One vector is turned by the same rotation once a tick. Each row is the vector after some number of ticks, and that number follows the row.
The counts run from 0 to 193.
[104 155 131  98 152 178 155  89 126 121 114  63 127 135 102 117 112 176
 160 151 127 110 107 138 125 127 142 148 136 142 129 153 117 153 175 152
 169 150 144 130 140 126  89  79 147 163 117  93 136 108 113 126 117  53
  85 148 130 127 139]
168
[ 86 114 112 166 131 124 195 126 117 181 144 143 147 148 116 149 128 106
 197 128 123  71 125  96 124 150 128 128 143 100 136 139 147 109 145 134
 100 113 105 183 136 107 138 123 145 138  81 124 162 119 147 114  75  89
 155 161 150 124 109]
122
[134 123 119 105 140 122 132 137 147 137 109 102 101 151 170 163 134 133
 146 174 119 136 131 167 117 125 129 109 146  90 164 138 107 100  82 145
 160 151 143 212 104 133 114  99  86 144 102 119  96  99 113 112 114 136
 178 124 192 137 121]
186
[117 160 143 120 131 197 111  63 104 119 108 162 128 161  98 144 151 111
 146 122 143 134 115 186 136 142 167 151  91 105 153 178 116 138  95  84
 172 129 135 114 120  75 113 109 122 133 125  83 115 147 118 134 107 140
 138 121 158 128 156]
41
[179 155 131 101 132 122 102 103 149 141 105 102 126 112 145 148  87 159
 146 190 131 124  75 139 110 137  97 161 116 122 140 136 149 137 167 122
 148 136 117 143  89 120 105 103 119 122 150 148 111 107 139 187 114  83
  71  89 137 155  95]
81
[107 131 105 143 132  98 153 132 147 173 169  85 156 151  99 128 100 165
 167 126 128  83 149 120 149 124 103  91 155 124 125 111 128 154 167  93
 107  88 124 156 157 145 198 115 146 126 103 157 110 142 101 160 129  98
 110 181 125 142 132]
113
[ 96 103 118 126 161 189 129 107 136 134 161 176 140 139 101 135 163 155
  86 148 133 107 151 109 149 110 166  93 168 109 162 143  79 101 128 122
 150 106  98 153 174 143 149 159 149  92 107 121 158 139 106 143 118 108
 127 145 152  93 158]
151
[147 142 145 161 135 154 158  50 116 122 157 129 122 138 145 163 121 120
 147 128 132 107 153 158 167 141 148 145 131  66 153 171 133 104  71 138
 139 121 115 180 156 125  99 100 125 134 100 102 100 146 131 101 126  87
 149 111 170 113 113]
33
[109 113 119 178 149 109 156 136 133 174 139 115 131 112 124 128 133 138
 194 143 165  71 107 123 102 119 104 125 121  79 128 147 142 114 114 114
 104 111 152 206 117 114 138 139 122 100  91 125 126 119 134 122 101  99
 147 143 199 118  98]
120
[ 98  95 124 101 173 176 145  93 112 157 108 118 114 215 120 139 167 141
 109 133 121 127 156  92 130 137 131  88 145 105 140 165 147 126 138 177
 132 142  92 159 130 118 121 140 132 160 101 124 121 144 132  76 106 107
 157 152 139 140 167]
11
[157 124 126  92 171 127 118  67 119 151 142 100 126 138  98 151 119 127
 108 141 117 120  99 123 125 174 122 129  92 108 138 180 160 175 138 141
 126 152  89  88  80 125 119 101 135 138 139 142 128 110 133 122 111  72
 114 111 134 195 142]
78
[120 109 146 146 116 148 116 141 134 154 111 127 134 189  93 135 137  82
 101 173 121 110 117 115 138  84 105 151 142  74 117 123 150  89 140 113
  98 144  95 147 129 117 174  73 134 103 134 173  80 146 116 158 134 110
 104 154 127 191 124]
135
[140 131 137 105 168 176 124  91 140 150 104 159 147 179 107 168 144 141
 177 138 147 156 160 120 114 103 130 132 115 136 130 181 129 133 117 117
 144 156 149  96 145 109 138 109  50 149 100 120 116 132 170 100 115 139
 145 167 168 152 163]
182
[140 129 125  95 121 164  93 142 108 156  99 155 117 192  89 110 126 140
 174 125 181 103  86 133 135 108 113 128 109  87 137 134 144  82 149 132
 157 116 113 158 103 113 193 163 135  97  99 141 101 142 119 151 120 132
 131 136 143 138 141]
127
[ 99 103 135  99 168 162 154 142 141 160 119 139 105 198 109 134 180 139
 126 144 125 118 150  87 141 109 130  81 183 118 158 144  91 110 138 151
 133 128 112 193 152 132 134 153 114 131 108 137 136 121 133  81  99 109
 137 172 186 121 144]
9
[114 148 134 125  86 195  98 123 116 143 142 126 120 159  99 154 141 115
 122 147 145  90 114 107 180 102  80 113 139  82 118 118 139  80 136 145
 114 145  88 121 163 115 139  73 131 102 111 150  85 137 128 121 135 122
  97 125 119 173 119]
137
[115  79 149 174 183 153 118 138 149 142 136 105 145 142  92 131 128 139
  59 167 174 124  86 114 103 101 111  90 149 107 138 160 109 115 134 136
  98 135 150 143 142 165 151 113 173 102 119 141 123 143 109 112  97  84
 123 125 148 171 157]
142
[100  95 122 106 174 166 162 112 125 168 124 133 108 203 112 134 169 134
 119 130 126 120 161  93 138 125 122  84 167 100 152 149 125 121 127 179
 134 147 104 166 141 123 137 157 125 150 114 134 132 129 128  85  99 107
 154 162 162 145 161]
10
[154 117 160 119 122 173 137 101 139 141 124 150 111 138 121 129 148 127
 143 129 146 152 184 132 138 108 130 155 171 121 138 171 134 133  96 119
 144 138 140 134 134  96 166 128 116 111 154 104 101 115 114 138 127  63
  64 183 202 133 136]
173
[105 146 112 151  75  99 122 106 119 150 153  72 120 113 155 133 142 154
 150 156 112 107 138 149 129 139 110  81 139 106 145  95 146 153 151  99
 112  83 130 201  84  71 134  85 158 125 118  99  81 128  89 159 136 104
 105 131 144 119 131]
110
[ 73 150 151 120 123 147 127  93 149 140 133 121 132 179  87 160 129  88
 137 122 109 113 134 150 204 122 149 128 151 157 167 132 105 149 131  99
 149 141 119  96 154 121 137  41 137 158 124 143  89 119 124 146 111 117
 117 155 108 152 147]
48
[104 144 119 122  84 137 117  81  89 152 141 122 125  93 130 141 174 128
 155 149 119 116 146 152 136 134  91  90 133  86 108 143 153 166 127  87
  84 102 112 147  93  57 136 102 130 114 127  87 110 130 118 138 124 117
  93 150 181 129 166]
108
[124  91 143 111 154  96 119 113 138 165 108 176 115 174 163 151 146 109
 119 166 109 146 139 141 155 119  94  86 125  84 135 148  90 143 100 106
  94 100 106 177  98  95 128 137 106 140 160 170 106 158 135 163 105 124
 143 112 182 112 157]
97
[135 180 128 160 128 154 126  92 152 134 140  84 184 133  95 167 100 198
 131 166 151 120 100 128 100  99 132 124 162 138 144 153 132 147 170 109
 143 105 158 129 189 171  97  98 106 160  89 112 115 149 122 117 131 108
 115 115 127 143 153]
27
[134 100 121 155 154 177 112  74 113 102 126 125 143 183 133  84 134 177
  86 171 124 115 126 143 111 112 164 154  90  75 144 129 127 144 150 121
 142 130 110 157  97 106 133 104 119 121 130 112 107 168 106 146 164 117
 161 122 114 102 162]
155
[140 108 123 118 188 145 157 119 171 163 111 126 144 191 100 148 101 173
 160 130 149 139 163 131 118  96 148 138 127 153 146 142 102 137 143 123
 164 145 163 133 189 143 164 107  81 153 111 152 115 126 139 132 115 119
 143 191 148 146 150]
180
[124  93 131 166 167 177 158  81 113 143 131 123 122 176  89 117 123 167
 155 136 140 109 173  96 130 103 117 169  90 106 120 142 166 149 169 121
 113 137 127 125 156  78 136 107 106 115 133 128 114 147 159 121 116  95
  98 173 121 128 138]
3
[159 155 129 102 135 138 143 115 148 158 149 162 132 105 125 180 145 142
 138 149 114 131 115  95 137 155 100 115 183 132 166 144 108 140 154  95
 132 115 107 127 147 121 116 139 133  99 150 151 141  91 129 167  73  78
  64 122 181 151 105]
84
[133 117 118 119  96 142  95 137 118 147  90 154 134 221 102 125 111 135
 173 125 170 103  87 127 129 119 115 140 137  95 142 130 158  87 157 135
 138 109  96 158  81 112 198 160 136 125  97 158 114 163 123 162 124 130
 133 137 129 127 146]
126
[108 173 126  66 146 188 132 120 115 155  92 106 127 126 108 129 151 146
 136 186 101 126 120 142  91  84 108 135 165 120 102 160 109 101 155 120
 151 146 122 173 175 135 121 115 104 103  99 104 136  84 136 122 119 116
 103 164 160 174 137]
17
[107 127 133 152 109 137  98  88 134 161 137 127 172 142  85 145 118 166
 199 111 172 100 122 103 133 138  96 103 125 131 106 157 162 174 155 120
 106  91 131  97 121  80 152 134 117 154 100 118 107 175 138 128 127 116
 113 148 150 132 181]
116
[ 91 142 127 146  94 180  98 139 125 126 146 113 141 139 102 153 160 166
 109 164 178 111  67  83 150  92  97  61 160 119 152 105 126  88 152 153
 137 129 135 136 145 138 105  99 148 116  95 133  82 139 105 115 124 119
 100  90 137 150 131]
139
[112 144 141 145 112 156 121  82 120 110 106 135 102 144 136 123 154  96
 139 162 128 122  95 189 135 127 165 147 100 100 187 130 102 129 104  93
 173 135 165 175  95  90 103  88 125 121 136  81  84 124  89 142 129 132
 143 103 163 118 127]
43
[109 137 131 142 118 130 126  96 137 168 156 128 182 152  81 139 128 168
 187 112 157  95 137 112 153 125  99  98 133 137 103 143 148 156 165 105
 100 104 126 105 152 114 173 124 118 146 100 143 117 159 141 125 123 106
 105 172 127 138 169]
115
[123 114 138 177 125 126  87 123 132 153 124 123 150 133 121 119 130 170
 194 139 194 114  86 124 105 132  93 114 113 105 124 144 162 144 136 115
 110 100 158 171  82  96 138 140 111 117 112 111  93 158 131 115 120 117
 125 116 187 116 143]
118
[132 135 112 107 154 146 106  73 137 155 137 159 138 140 121 153 124 125
 162 148  98  96 138 109 155 156 116 161 104 111 144 127 157 141 139 103
 154 167  68 128  92 110 137  62  57 106 115 137 117 100 180 140 139 126
 142 150 129 155 111]
70
[121 138 116  84 145 111 102 133 167 147 157 126 132 130 112 152 152 141
 114 167 120 115  70 103 140 162 103  87 155 132 186 118 103 149 137 145
 177 136 120 160  75 158 129 129  97 122 118 168 115  81  98 129 114 139
 147 123 178 139 110]
74
[165 172 126 116 134 180 138  81 110 133 158  74 142 127  97 154 111 182
 134 129 130 104 143 151 140  92 116 116 132 100 136 126 139 127 138 133
 149 122 133 158 208 172 130  85 126 117  89 135  95 127 110 122 156  98
 108 134 114 153 130]
25
[148 141 116 107 127 145 151  99 143 165 170 171 121 122 124 198 153 135
 123 140 122 141 127  88 141 158 102  93 186 134 171 152 109 137 128  98
 131 104 103 119 138 105 125 148 143 123 146 153 139 112 121 158  74  90
  71 120 158 149 119]
85
[134 115 126 102 141 149  99  95 150 136 126 159 117 125 121 144  97 154
 158 125 179 121 163 136 189 136 104 118 142 145 183 135 116 110 103 135
 177 153 102 142 111 129 200 110 121  77 104 131 122 119 184 173 145  98
 108 143 148 119 141]
61
[172 150 122 106 143 129 113  91 124 130 121 103 127 124 138 159  89 154
 129 177 125 117  68 138 112 166  99 156 108 118 137 156 162 154 152 137
 135 151 109 114  67 111 104  88 121 127 146 137 106 112 148 160 118  82
  81  87 123 156 111]
80
[138 120 133  75 195 123 121 107 158 168 161 120 123 145  88 153 142 116
  76 136 118 107  86 119 139 169 106  97 125 120 166 153 114 175 125 139
 150 146  99 126  89 170 145 134 136 132 133 172 132 102  95 117  93  98
 140 131 159 197 134]
76
[ 77 132 176 119 118 153  88 110 154 110 129 137 139 189 109 114 183 135
  88 154  96 126 122 118 163 154 138 131 194 118 157 147 104 156 133 123
 135 121 107 144  87 111 105 126 106 174 143 124  93 135  85 115 119  90
 127 142 171 106 177]
162
